Turns in one plane each, and the order they were made in; the first pair answered
favi:
[-10  -2   4   0   1  22 -24 -19   7]  ->  [ -5  -4   5  -3   8  18 -25 -17   8]
[-18  -8  33  11 -11   7 -25  -3  10]  ->  [-19 -12  26   2 -10   4 -30  -3  16]
[ -2  -3  -2 -10  -7  10  13 -22   7]  ->  [  3  -8  -8 -16  -1   2   8 -21   9]
[ 13   5 -26  -2   5  16  18 -14  -6]  ->  [ 12   5 -26  -1   2  16  17 -13  -9]
fubar:
[-10  -1  22   7 -16   6 -17   1   7]  ->  [ -4  -9  11  -7  -4   2 -30  -8  12]
[-4  3  0  1  5  0 -8 -9  4]  ->  [-9 -1 -1  0 -7 -9 -3  2  3]
[ 10   3 -14  -9   4   2   7 -15   1]  ->  [  1   5  -7  -1 -15  -4  22  -1  -2]
Fipo:
[10  2 12  8 12 -8  2 17 -4]  ->  [11  3 13  9 11 -8  1 19 -2]
[ -3  -3 -35 -13 -15  -3   5  -7   9]  ->  [-15  -1 -25   2 -28   6  -6  -5  14]
[  5  -9   1 -16  11  -8   0 -11  -5]  ->  [  7  -7 -15 -12   3 -14   4   0  -2]
Then:
(2 to 3 turns a pair)
[ -5   7   4  14  -4  14 -14   2   3]  ->  [ 10   3 -11  -7  17  -1   5  -2  -6] | Fipo then Fipo then Fipo
[  7   0 -24   5  -6   1 -11   9   7]  ->  [  1   3  19   6  10  18  -4 -12  -2] | fubar then Fipo then Fipo
[ 13   4   1  23  26  22 -39  -1   8]  ->  [  5  -6 -16  10 -13 -29  12  42   2] | Fipo then Fipo then fubar
[ -3 -11   7 -11   1   1 -11  -7   2]  ->  [  2  -8 -13  -4  -8  -5  -6   7   3] | Fipo then Fipo then Fipo
[ -5  -6  13 -20  -5  -7  23  -7  -9]  ->  [-14   0   6   1 -27  -5  14   6  -2] | Fipo then Fipo then Fipo
[ 12  -3   1   5   8  -8  15  10 -11]  ->  [ -4  -3  12  17 -11   3   6  10  -6] | Fipo then favi then Fipo
[  7  -4  -6  -1   0  -8   6  18 -28]  ->  [ -2   0   3   9 -14   1   5  19 -25] | favi then Fipo
[-14   0 -27  -1 -12   5  -4  -2  -7]  ->  [-12   5  -3  -4   6  18   0 -19 -14] | fubar then Fipo then Fipo
[  5 -19  17 -15  14 -35  -1  22  -3]  ->  [ 13  -7  20 -13  39  -1 -11  -9  -7] | favi then favi then fubar
[ 31  18 -13  16  17  -5  28  19 -23]  ->  [  5  25  11  44  -9  17   2  22 -12] | Fipo then Fipo
[ 18  -7  15  -6  16 -27  18  12 -12]  ->  [ 21 -10  10 -10  25 -25  14   6 -10] | fubar then fubar
[ -1 -17  21  -6   4 -11 -18  10  14]  ->  [ 14 -15   9  -7  16 -21  -1  18   6] | favi then Fipo then Fipo
[-15  -2   8   2 -15   1 -15  -1   7]  ->  [  0  -6   3 -11  11  -2 -17  -9   6] | fubar then favi then Fipo
[-18  -4  21 -10  -8  15  -7 -28   3]  ->  [ -2 -13  -1 -31   7  -5  -2 -26   0] | favi then Fipo
[  0   0 -10 -13   2  26  -2 -36   0]  ->  [ 13   2 -21 -17  14  15   6 -28  -3] | Fipo then favi
[  5   0 -27  -2   7  10  -4 -15   8]  ->  [ -8   4 -20  16 -20   3   8   3   7] | Fipo then fubar
[14 10 -8 15  4  9 16  7 -2]  ->  [  0   7  12  12   0  23   9 -11   0] | favi then Fipo then Fipo
[  6   4 -11 -10   9  11  -5 -15  -6]  ->  [  1   8 -18   8 -13   8   3   4  -7] | Fipo then Fipo then fubar
[ 19 -15  36  -1  50  -6   6  -2  -5]  ->  [ 29  -8 -20  19  16 -26  16  38  -1] | Fipo then Fipo
[ -1   2  25  -4  13  12   8 -16  -8]  ->  [ -3  -5   1 -23  -2  -9  21 -12  -6] | favi then Fipo then fubar
[-23 -13  30  15 -12 -15  10   6  -2]  ->  [ -8 -15  26  -5   9 -26  24   0 -10] | Fipo then Fipo
[-4  6 16 11 -3 -2  2  6  5]  ->  [ 3  1 15 -2 11 -7 10 -2  3] | Fipo then Fipo
[-19   1  -3   9 -16  13 -23 -15   7]  ->  [ -8  -7  -6  -8   7   4 -30 -19   7] | favi then Fipo
[ 16  -9  -2  -7  23   2 -14   7   1]  ->  [ 6  0  0 19 -3  6 -7 26 -1] | Fipo then Fipo then fubar
[  6   7 -29  13 -12  17  -7  -7   3]  ->  [  1   6 -25  18 -23   7   2   6   2] | favi then fubar
[-4  2 17 10  8 -1  3  4 -3]  ->  [-7  3 17  8  2  1 13 -1 -4] | Fipo then favi
[-12  -4   6   6 -18  -8   7   2   4]  ->  [ 10   1 -17  -4  12  -3   8 -13  -1] | fubar then Fipo then Fipo
[  3   3 -32   1 -43 -11  36  12  -6]  ->  [-25   2  32  13 -43  21   4 -16   2] | Fipo then Fipo
[  9  -2  16 -24  31   8  -1 -17 -11]  ->  [ -1  10 -25  19 -24   5  -8  27  -2] | Fipo then Fipo then Fipo
[-18  -1   7  -4 -16   2 -10  -2  11]  ->  [  0  -5 -10 -24   2 -10   8  -6   5] | Fipo then Fipo then Fipo
